One turn or mirror swaps these rows in pairs. Which row does each one swap with?
The rows were stretched afterwards, more along some directions than others.
k566: [ 10  15   6  14  11  16   2  10  17  19 -26  -5   4   8   4 -16  15  -1
  -9  12   3   1   3   0  -7 -20  -2  11]
k189: [ 13  -1  -5  -4  -8   8 -12  -1   4   5 -20   5   1  23  22  13  -7  -4
  -7  20  -1  -2  21   4 -12 -14  12  14]
k593: [ 14  12 -22  -9 -24   8  -1  -6  17  13  -9   5   3   5   5  15   3   1
  -9  18  -3  -8  -8   5   2   2  15  13]
k144: [ 10 -14   6   5  12   1  13   0  12 -15 -17 -12  14 -17   1  -4  -5  -2
   9   8   0  13   4   5   1  11   5  -5]
k372: [-18   8 -15  -9  -4   7 -14  13  -1  13   4   3  10  13  18   6  -3  -8
 -14   6  -8 -21   7 -17   0  -7  -9  17]
k511: [-23   2 -17   8   2  12   3  -4   8   9  -2  17   5  -2  11 -10   2   4
  -7  10   0  -5 -17   6  13   2  -3  12]
k869: [ 12  10   6  12  15  11   1  -7   0  11 -11 -22  12  -1   8  12 -13  22
   1   8   2  20 -19 -10  -9  -4   2 -18]
k135: [ -2   6  -1 -10  -8  -1  -3   2   7  -5   7  -2   1   5  15  20  17   6
  -2  22   2  -9   0   2  26  -3   7  28]
k107: [-11  13  -6  -6 -27 -18  13  13  -3 -10   2   1  -3  -1   7   3  23  -9
   0   3 -13   1 -15  -4  19   0   9  -5]
k53: [ -5   7 -12  -7   7   6   0  -9   2  11 -15  -7   1   0  21  21 -23  -6
  -7  -6 -20  10  -7 -24  -6   7  -9 -25]
k380: [ -8   3 -13 -17  -2  18 -16  -1  -9  -4   0   0   6  -1   8  -1 -11   9
  10 -17   4   9  -5 -18 -17  -3  -6 -19]
k827: [ -1  -4  14   3   5  -9 -25  -8 -18 -16 -14  -6  12 -13  11  -1 -24  -9
  21  -8  -5 -11  17 -11 -11   5  12  -3]
k18: [  0   1 -20   3  14  14 -13 -13  14  11  -7  17   6 -12   0 -21 -15  -6
   4  -8 -10 -11  -2   4 -23   7  -3  -8]
k73: [ -1  -6   3 -10  -7  27  17 -14  -8  -5 -15 -22   2   2  19  13  -5  -6
  -8   7  -7  15  -5 -16  -2  -4   0  -5]
k882: [ -2   7 -20  -2 -16  10 -22  -8  -8  -6  -4  21   8 -32   2 -26  -7  -1
   6 -14  14 -18   0   2 -16   5  18   5]
k854: [-10 -16   9 -11  -4   4   9  -8  11  -4 -24 -11   9   5  16  24 -11   2
 -16   6 -12  14  -3  -4   0  11  -2 -19]
k745: [ -5  10 -20   8  -6  15 -22  10   4   3  -2  13  14 -19   4 -25  -5 -11
   3 -11  15 -22  -4  -7 -12  -9   2  10]
k920: [ -2   2 -13  -3  -2  27  13 -18  -7  -3 -14  -7   5   2  15  10   0 -11
  -7   5  -7  -4 -11 -27 -14 -26 -10   1]
k102: [ 15  11 -20 -10   5  13   8 -21   6   5  -7  -7  -3  24  16  23 -11   6
   5   1 -23  11  -9 -18   2  -5  -1 -18]
k179: [ -5   7  -8 -13  13   4  -5  20  13 -11   4  -1   0  15  22  -5  -1   0
  25 -31  -9   2   2 -15  -4 -11  -6 -21]
k796: [ 14   9   3  -8 -15  14  12  12  18   5 -19  -6  -1  15  13   4  21  15
   1  13  10   1 -12  -3   5 -25  15  21]
k524: [  9   5  -6  -7  -1  -2   0  13   6   9 -15  -7   6  27   8  24  -3   4
  -5  12  -3  -5  -3 -25  -8 -16  -8  -7]
k257: [  2   6   4  -3 -17 -13 -20 -11  -4   2 -25   1  21 -17  -4  11 -18  -7
   1 -11   2  -6 -13  -9 -16  17   2 -33]
k781: [  7   7 -12   0   3  16  14   1  16  -2   6  -1  -2   5  12  -4   5  -8
  -6  25  -4   3   0   3  10 -15   7  31]
k265: [  0  -9  14 -12   5  -6  -3 -15   5  11 -12 -17   2 -13   4   9 -21   5
  -2   5  -9   2  15  -4 -17  31   0   6]
k469: [ -3  23  -1   1 -18  -5 -24  11  -1  11  -2   7  -6  -7  10 -16 -17 -17
  14  11 -15   2   2  17   1  23  15   9]
k114: [  8 -15   0 -11 -10  18 -35 -14  -4   1 -11   7  21   0  12  15 -11  28
  -1  19  24  -1 -15  10 -11   0  17  -6]
k862: [-14  10 -30  -3   8  21   8   9  11   3  -8   6   0  18  26  11  -7 -25
 -14  -8 -17  -7   6 -25   1 -20 -14  -1]
k821: [  5  -2  20   1   0 -20  -8   0 -12  -8 -10   3   9 -16 -11 -15  -3  15
  15   7  14  -4  19   0 -17   3  22   5]
k437: [ -5   1 -10  -4  -3   0  11   7  14   2  -9   5   1  28  10   7  -4 -19
 -12  -3  -6  -7   7 -17  -6 -25 -14  -6]
k569: [ 24  21 -23  -5  -6   9   5   5  14  11   6   6  -9  18   7  -9   7  12
   5  18  -4  -1   9   1  -4 -14  18  23]
k192: [ -1  -8  -8  -3  -7  25 -11 -13  -4 -16 -20   5   9  -4  18  19  -4 -15
   8  -8   0 -10 -12   2  -4 -14   4 -14]
k288: [  7  16 -11   1  -2   1 -27  -8   9  11  -1   3  20  -4   6  -6 -14  11
  11  -3  -8  -9 -14  12   3  21   6 -19]
k906: [  3   0  20   1 -27 -11  -4  -8 -13  -8 -25 -13   7  -4  14   5   0 -11
   6  15 -12 -13  -4   4   4   3  18   8]
k810: [ -5   8 -10  -4   3  28 -13  -4   2  28   0 -11   3  -2   8   7 -12   2
 -18   6   2  12 -25  -5  -3   6 -17  -1]
k627: [ -3   6  -7 -16  23  11  -4  13  14   3   0 -11  -1   1  13  -3  -5  13
  15 -23   2 -13  11 -27 -13   0  -9  10]
k117: [  3 -10  -4 -10 -10   9 -21   0   3 -15 -29   5  13   9  13  13 -22  -1
   4  -7   7 -13   0  -3 -12  -4   5 -23]
k736: [ -2   5  -3  -1 -20  10   0 -10 -10  -4  -4   2  -1 -13   7  -2   2   4
  -9  29  13  -1  -2   4   0  -4  21  33]
k618: [ 13  -3  -2   7  19   1   9 -17  -2 -10  -2 -10   2  -5  12   6 -14  21
  19  -5  -9  19  -7  -4  -7   9   5 -32]
k904: [ -3   8  10  -4   2 -23  10   7   4  -8  -2  -5  -4  -5  20  22  13  -6
   5   9  -5  -4  10  -4  22  -2   4  21]
k798: [ -9  11   0 -10   0 -14  16   5  -5 -14   7  -8  -8 -11  10  11  -1 -19
   8 -16 -18  -3  16 -27  -8   1   2   3]
k479: [ 11   5 -18 -27 -21   6 -23   1  16 -10 -10  19   3  -3  17  28   1  -9
   9  -6  -3   0  -2   1  -2   7  11 -16]
k219: [  8   8   6 -10   2   5  -2  -8   6   3   2 -16   8   3  11   8   3   0
  14  25 -14   8 -12   7  14  -3  -2  15]
k260: [  3  -1 -10   4  -2  10 -20 -14  -2 -19   1  15  10 -23  17 -17  -4   7
  23  -9  15  -2 -12  23   3   1  21   1]
k914: [ 18  13 -15  10  -3  11 -12 -13  -3  -4  14   8  -1 -16   0 -32  -5  11
  26  13   8   4 -17  20  -1   4  19   6]
k556: [ -6   1  -5 -15 -13  12  17   6   4  -5  -8  -3  -1   1  12   0   9 -12
  -4  18  -1  11 -10  -5   5 -10   8  18]
k722: [ -4   7  -9 -12 -11 -12 -15  -5  12  -3  13  10   7 -17   6   6 -13 -11
  16  -2 -11  -5 -15  14  16  26  12  -1]
k118: [-10   2 -20 -12   3  19 -10 -14  -3  15 -12   4   6  14  19  16 -16   6
  -8  -6 -16  -4  -7 -17 -19  -3 -11 -18]
k799: [  9   8   4  24  14  -9  10 -17   5  -6   9  -7   6 -25  -6  -5 -10 -11
   6  15  -6 -13   4   0  11  -2   4  22]
k37: [ 27   5  19   6  -5  -4 -10 -18  -7 -13 -24 -15  12  -6  10   4  -8   9
  28  13  -3   1  -1   9  -9  -1  22  -8]
k719: [  6   4 -19   0   0  16 -18 -17 -19 -12   5   5  -5  -9  25  18 -17   3
  15  -4   3 -10   0  -7  -4 -12   9   5]
k393: [ -6  -3  -8  -3 -17   0 -32   2  -4 -11  -3  14   6 -16   9  -5  -8 -11
   6  -5  16 -25   9  11  -2   5  15  13]
k921: [  2   8 -28  -2   4  17 -10  -6  21  -8  -8  21  15  -9   3 -17   1 -12
   6 -22   4 -25  -6  -4  -5  -8  -1  -2]
k997: [ -2   2  -5   5   3 -17 -10  -8   9 -12  -6  10  12 -10  10  -1 -10 -16
  20 -13 -15 -14   8  14   7  13  11 -10]
k160: [ -5 -12  17   1   1  17 -18 -15  -7 -10 -27 -13  26 -19  21   9  -6  21
   5  15  15   5 -26   8  14   2   3  -4]
k834: [  7  -7  20  -7 -12 -15   7   3   9  -2 -16 -16   4  12   5  18   1  20
  -1  24  -7  14 -10   4  17  13   7 -11]
k375: [ 12  20  -2  -5  -7   5 -12  12  23   9   0   3  13  -1  -3  -8   5   0
  -1   3  11  -8 -19  -6   4  -5   5   0]
k923: [ -1  10   8  -6  16 -25 -16   9   5 -12  -5  -3  10 -13  11   4 -10   0
  33 -21 -10 -16  13 -11   1   8  12  -5]
k422: [  2   1   8  17   7  11  24  -3  15  -1 -16  -8   8   7   5   8   9 -24
 -11  13  -8  -1  -2  -4   8 -27  -7   5]
k872: [  2  -5  -4  10  18   8   4   3  34 -10 -17  14  26  -9   6   4  16  14
  -4  -2  22   0  -5  -4  10 -19  -2  -7]
k138: [ 15  14 -26   1   9  44   0 -22  -5   8  -6 -12  10  14  12  -8 -10   6
  10   6 -11   6 -12 -14 -22 -24  -5  -5]
k948: [ -1   6 -26 -22  -3   5  26   0  15 -12  -1   5  -3   1  13  18  19 -12
   6 -22  -8   7   0 -15   5  -8  -1  -1]
k448: [  2  -4  -6  10   9  21 -26 -27  -5  -1   4   1  20 -26   3 -11 -16  13
   6  14  11   6 -13  16   0  15   1  -6]
k735: [ -3   1  -9 -18 -19  19 -22 -13  -4   2 -27  12   3 -12   7  10   9  -7
  -3  -4   2 -16   1   5 -17   2  11   8]
k111: [-11   0  -5   9  13  12  -7  12  11   2  -1   1  14  -1  20  -1 -14   8
  -2   7  10   5 -14  -4  14  -6  -3   2]
k760: [  3   7 -29   3   3  24   8  -6  23  12   3   5   2  10   2   0   1  -3
 -20  16   4  -5  -4  -3   4 -14  -6  15]
k19: [ 16  18 -23 -22 -15  15   2  -2   0   8  -8   6 -13  12   4   6  -4  10
   2  -1  -6  11 -15 -17 -14   2   7 -26]
k645: [  4  -2 -11   5  25  15 -11 -26   0  -9  -1  -3  18 -34   2  -2 -18   7
  15   2   3   3  -8   4  -4  14  -3  -8]
k770: [-10   5  10  -4 -13 -20  -8   5 -10  -3   3  -8  -1 -19   6   9  -4 -19
   8 -10 -13 -10 -15 -10   0  12   3  -6]
k954: [  7  11 -15   4  -7  15  -5  -9 -12   0  -4  -6   9  -4   5  -7  -6  14
   6   9  -3  27 -16   5 -10   2  10 -28]
k585: [ -2  13 -30  -8 -11  23  -4   3  -4  -9   9   4   2   8  25  -4 -11 -16
   6   0  -4  -8  -2 -11   4 -19   2   8]
k460: [ -5  -8  30   4   5 -16 -19   8   4   3  -3 -15  16 -17  -3   3   2  10
   5  16  12 -15  -4  17  16  15   8  29]
k932: [  6  -9 -10   6  -3   2   4 -23   5 -16   3   1  19  -7   5  -5  -9   3
  11  22  -2 -10  -6  19  17   3  14  10]
k520: [  8  -5  -5  -5 -15  31 -18 -15  -2   2 -15  -1  12 -25  -2 -19 -15  -2
   7   5   9   1 -16   7 -26   3  10   1]
k587: [ -1  25   1  -9  -9  -6 -12  29  11   8 -25  10  -8  12  25   6   6  -7
  -1 -16   0 -15  21 -14  -9 -14  15  14]
k543: [ 15   0   4  -1  -2   5  -4 -11   6 -13 -12   0  13 -17   4 -20  -2  15
  28   8   9  18 -22  25   4  11  24 -11]
k802: [ 15  -9   0 -10  16  14  11 -20   4 -20   9 -17  12  -3  -1  -3   3  11
  34   4  -9  -1   2   3   2   0  11   7]
k43: [  1  22  18   3  -1 -21 -18  22   6   7 -17  -8   6   2  12  -8 -11  -9
  14 -11 -15 -15   9  -9  -4   7   6  -7]

Swapped with k997: k862
Swapped with k479: k872
Swapped with k722: k111
Swapped with k810: k460
Swapped with k144: k948

